Each named turn below is shown by a few rows before and after it. Which turns, in which order, take the first row of each later pair to the second? The first pair is answered.
V:
[ -4  -5  15   6 -17   8 -16 -20  -4  18  28 -15   0  26 -24  17  20 -26
  -8 -32   2   9  -2  16] |-> [  0  -7  14  18 -17   4 -12 -18  -3  17  24  -9  -3  27 -30  14  19 -34
  -5 -31   0   8   0  13]
[ -1   2  -8   2   7  -2 -14   3 -17   4  24 -14  22 -14  16  18  -1  22
  11   8  17  10  -3 -38] |-> [  1   5 -11 -17  -5  -1 -12  -3 -29   8  12 -20  16 -15   2  20   1  30
   2  -2  31   0   7 -11]
[ -2   8   1 -16 -19  25 -23 -13   0  11  11   4  17   8   0   2   7  -7
 -26 -13  -1   7   6 -15] |-> [ -1   8   0 -18 -23  24 -24 -15   0  12   3   8  12  11 -12  -1   7  -8
 -22 -12   2  -2   8  -4]
R:
[ -9 -14 -11 -27  -9  -9  25   9 -12  -1 -16 -10   0 -18  -5   3  14  13
   8  -4   3 -18  20  46] |-> [ -1   4 -12 -26 -38  -3  13  14   3   9 -18   9   8  -2 -21   2  -6  11
   6   0  31 -15  17  31]
[ 16  17  -3 -27 -15 -19  -8  -3 -27  11 -10 -21  -3 -20  -8   1  -2  13
   0   0  48  11   0  19] |-> [ 21  33  -2 -15 -18 -15 -15   1  -6  15 -10   5   7 -16   2  -7 -19   9
   0   9  49  17  -2 -11]
[  6   9  -7   2 -10 -17   5  -3   9   5   6  28   3   3   3 -12 -21  -6
  13  -7   9  11   2 -11] |-> [  3   1  -2   4   9 -19  16  -2   8  -4   7  20  -2  -9  18 -15 -14  -3
  16  -3 -16   8   3 -11]
C:
[ -3  -8  12 -15  18   1   4 -24  -7 -14 -12 -12 -15 -10  11 -17  39   4
  -9  -8 -40 -26  21  51] |-> [  2 -11  -2  -6  33 -22  30   1 -14  -8 -16  -6 -10 -49  22 -18  10  19
  19   7 -12  -4  18  35]
[ -8 -19  -3  -1  -2  -1 -18  -4 -10  -6  11 -17 -14  19 -23  13   1  -5
  -5 -11  16  -7 -10  12] |-> [ -7 -12 -14   5   6 -17  -2  16  -5   1  13 -10  -8  -6  -9  14 -19   2
  11   0  32  13  -9  -4]
[ 14  18  24   0   9  -4   8  17  -1  19  -2   2  17   7  14 -43  24  26
  21  23  12 -11  14  -2] |-> [ 10  20  30  -1   8   7  -2   6   0  15   2   2  15  25  10 -43  34  20
  12  19  -1 -21  14   1]

Each pair is 2 to 4 turns apart.
[  6  -3   2 -11 -28  -6 -15   4  -6  17 -23  -8 -23  12 -50  -3 -16  -4
  11  -9  56   2  11   5] |-> [  4  22  16  12 -15   0 -18   9  19  18   1  15  -2  -2  -3 -12 -34  -1
  11  14  32  25   8 -55] : R V
[ -9  -7  -4  -6  14 -17  18  17 -21   5  -4 -27   5 -37  22   6  14  19
  -9   4  20  16 -11 -10] |-> [ -6 -13  -1 -19  -1  -8   7  -3 -25   4 -20 -28 -10  -8 -14   6  28   7
 -21 -15  16 -10  -9  30] : C R C V
[  6  25 -14 -19 -14  -8  23   6   5  17 -11  18  25 -28  16  -4 -27  31
  13   6  39   7   4 -10] |-> [  3  26 -17 -24  -1  -7  30   3   2  11 -15  14  22 -41  26  -9 -18  33
  12   8  23   5  13   2] : R V
[ -7 -24   6  28  34 -19  15  34 -12 -20  18  -5   4 -46  27  -1 -11  22
  28   9   3  34 -24 -38] |-> [-10 -16  -7 -20   9  -6   9  24 -44  -6  15 -32   6 -45  10  20   5  50
   5 -13  46  20 -11  -3] : V R
[ -6 -19 -36 -14   0  -2 -19  -6   5  15   6  -8 -15 -11   8  19  35  24
 -24 -28 -22   3  10  -7] |-> [  0   4 -31  -3 -15   1 -28  -1  30  20   7  22  -4  -2  14  13  12  19
 -21 -17 -17  14   8 -37] : R R R
[ 20   8 -15   9 -23   1  23  13 -32  12   8 -16  15  -6  -7  45 -41  18
  19   2  69  14  -9  -6] |-> [  5 -20 -15   7  13  -6  40  11 -54  -3  14 -44   3 -26  10  45 -10  20
  26  -4  35   9  -2  16] : R R R R
[ -4 -14  13  19  38   1   9 -20   3 -26 -18   4 -27   3  10 -22  36 -18
   7  -5 -69 -12   2  28] |-> [  3 -29   9  31  25  -7   0 -13  -1 -26 -22   4 -32  28 -27 -15  26 -34
  15 -12 -46 -16  -8  37] : R V
[ 15 -39  27  25  47  11  -5 -32  -1 -30  15 -10   5  19  -4   8  32 -10
  12 -14 -34  -5  -2   1] |-> [ 16 -43  23  28  35   7 -15 -24  -4 -28  24 -14   6  29 -15  19  28 -14
  13 -14 -17  -1 -10  -6] : R V V
[ -3 -12 -17  -1  -3  -7  18  -6 -12  10 -20 -17 -11  -4 -18  11   6  -2
  13  -2  24 -18   9  30] |-> [  8  16 -12  22 -13   1  12  -2  22  14 -14  24   7   6  -3   0 -20 -13
  17  17  18  -5   4 -17] : R R
[  6  15   5 -10 -10   4  11 -10  33 -16   0  -3 -24  -1   8  17 -14  -1
  21  13 -15  25 -12 -50] |-> [  6  -9   5 -18 -13   3   5 -21  16 -23 -17 -26 -42  21 -25  23   9 -13
  17 -10 -20   3 -13  -2] : R C R V
[  6  21  -6 -43 -39  40 -34 -32   9 -14   7   4 -28  21   0  -3  37  -8
 -18  -7  18 -16   3 -13] |-> [ 11  28   2 -13 -23  36 -33 -28  37 -19   8  32 -24  16  16 -20  24 -25
  -4   9  -9  -8  -3 -40] : V R V
[  6  -1  13 -20 -53  24 -30  -2  -4  23   1 -16   6  70 -40  18  14 -12
 -37 -25  22 -21 -10  -2] |-> [  0  -1  23  27 -24  17 -36  13  16  14  31   1  14  62  -9  21   6 -27
 -18  -1  -6   9 -26 -59] : V V V
[ 20  -5   2  43 -41  -9 -10  -9  34   4 -22  66   9  43 -36 -38 -48 -24
   8   9 -15  13 -24 -23] |-> [ 28 -19  -7  34 -40 -22   8  -1  16   6 -36  56  -3  30 -55 -39 -53 -18
  19   7  14   9 -26   0] : C C
[-21  -6 -24 -12 -20  -4 -34   4   7  50  -2  36 -18  29 -21  -7  26  19
 -24 -33  14 -16  -5  -4] |-> [-33  -1 -26 -16  13 -10 -11  11   1  48  13  27  -4 -21  31  -5  24  44
 -20 -19   1   2   6 -25] : C C R V
[  5 -27   2 -26  -1  -2  25  -5 -24   6 -27 -20 -24 -26 -24  19   8 -26
   4  17  49 -25 -11  29] |-> [ 14  -5   7   3 -20  -3  14   9  14  11 -21  21 -12 -11 -26  10 -26 -42
  14  35  58  -8 -25 -18] : R V
[ -5  -8  -1  24  -7 -17 -13  13  -2  12  -5   3   2  21 -10   9 -22  12
  22  -4  49   6 -20  13] |-> [-12  -7   2  28   1 -19 -16  22  -4  13  10  -4   4  18   5  14 -19  18
  25   2  42  14 -22  -7] : V V
[  5  -7  -5   0  23   5  10  -5 -28  -3  29 -47  -4  -5  -6  -2  -5   6
  11  -1  10   0  -9 -31] |-> [ 12 -13  -8 -12  12   5  13  -9 -34  -3  10 -43 -14   3 -31  -7  -7   4
  11  -8  20 -18  -7   3] : V V
[ 13  24  23 -17 -24  25  -3  -9   6   0  14 -11  -5  14 -52 -12   2   0
 -20 -19 -47 -13   1  36] |-> [  9  20  22 -10  -3  20   3 -13   6  -8  15 -14  -7  -2 -32 -16  12  -1
 -16 -15 -73 -10   5  33] : R R R R
[-25   0  10  43  21   0 -15  11  -7  -4  38  -6  -3  -2  24  19   9 -22
   6  24 -30   2 -22 -40] |-> [-19  35  -3 -25 -30  17 -26  -4 -28  26  17 -14   4   6  -1  32   5  13
 -33  -3  33 -19   2  -2] : V V R
[-20 -17  15 -27 -19   3  -9  -4  -3   1  46 -14  11  18  14  13   5  31
 -10 -12  11  -4  10   8] |-> [-23  -9  19 -13  -8   1  -8  -4  13  -6  49   2  19   9  34   3  -1  29
  -8   3 -14   3   9 -15] : R R R
[  4  -3  19  15 -15  -1 -17 -32  13 -37  26  14  12  35 -40   5  14 -25
   4 -24 -12  15 -23   3] |-> [ -2 -10  17   9  -6  -3 -11 -33   4 -40  29   5   9  31 -40   5  25 -24
   3 -27 -17  13 -22  18] : R R R R
[ -2  25 -10 -14 -42   8 -25   7 -11  15  30 -11  20   5  16  31  -5  24
 -16  -5  49  13  -2 -30] |-> [ -6  40  -8 -18 -27  14 -11   1   3  13  24   1  24 -16  44  14  -6  33
 -21   8  19  12  12 -39] : R V R
[ 29  25   6  31 -17  -8 -41  -8  12  -5  11  40  -6  43 -44   2 -17 -48
   0  -2  24  -7 -26 -20] |-> [ 12  25  13  22 -14  10 -56 -17   7  -5  29  19  -5  48 -35  16   7 -41
 -14 -11   8 -10 -26 -23] : C C V C
[ 18 -26 -23 -22  18 -13  14  24 -14 -36 -26 -32 -18 -32 -33   1   4 -18
  12 -28 -10 -16  -1  51] |-> [ 18 -36 -20   0  17 -18   2  36 -14 -35 -14 -35 -14 -17 -35  10   0 -30
  25 -22  -6  -1 -20  29] : V V R
[ 11 -31   1  13   9  -6  20   4  -9   2 -15 -10 -11  12 -26 -10   6 -10
   8  -4  15   2  -8  41] |-> [  6 -30   1  17   5  -6   3  10 -15   6   7 -17  -4  22 -25   4   4  -7
   6  -3  31  18 -17  23] : V V R R
[-11 -13  -9  -1  -5  12 -19   7  -5  15  43 -23  17   0  15  12  16  11
   9  -1  45  -1 -13 -37] |-> [-13 -24 -13  -4   2  11 -18   5 -15   9  43 -34  12  -6  13  13  25  12
  11  -1  38  -3 -13 -32] : R R R R
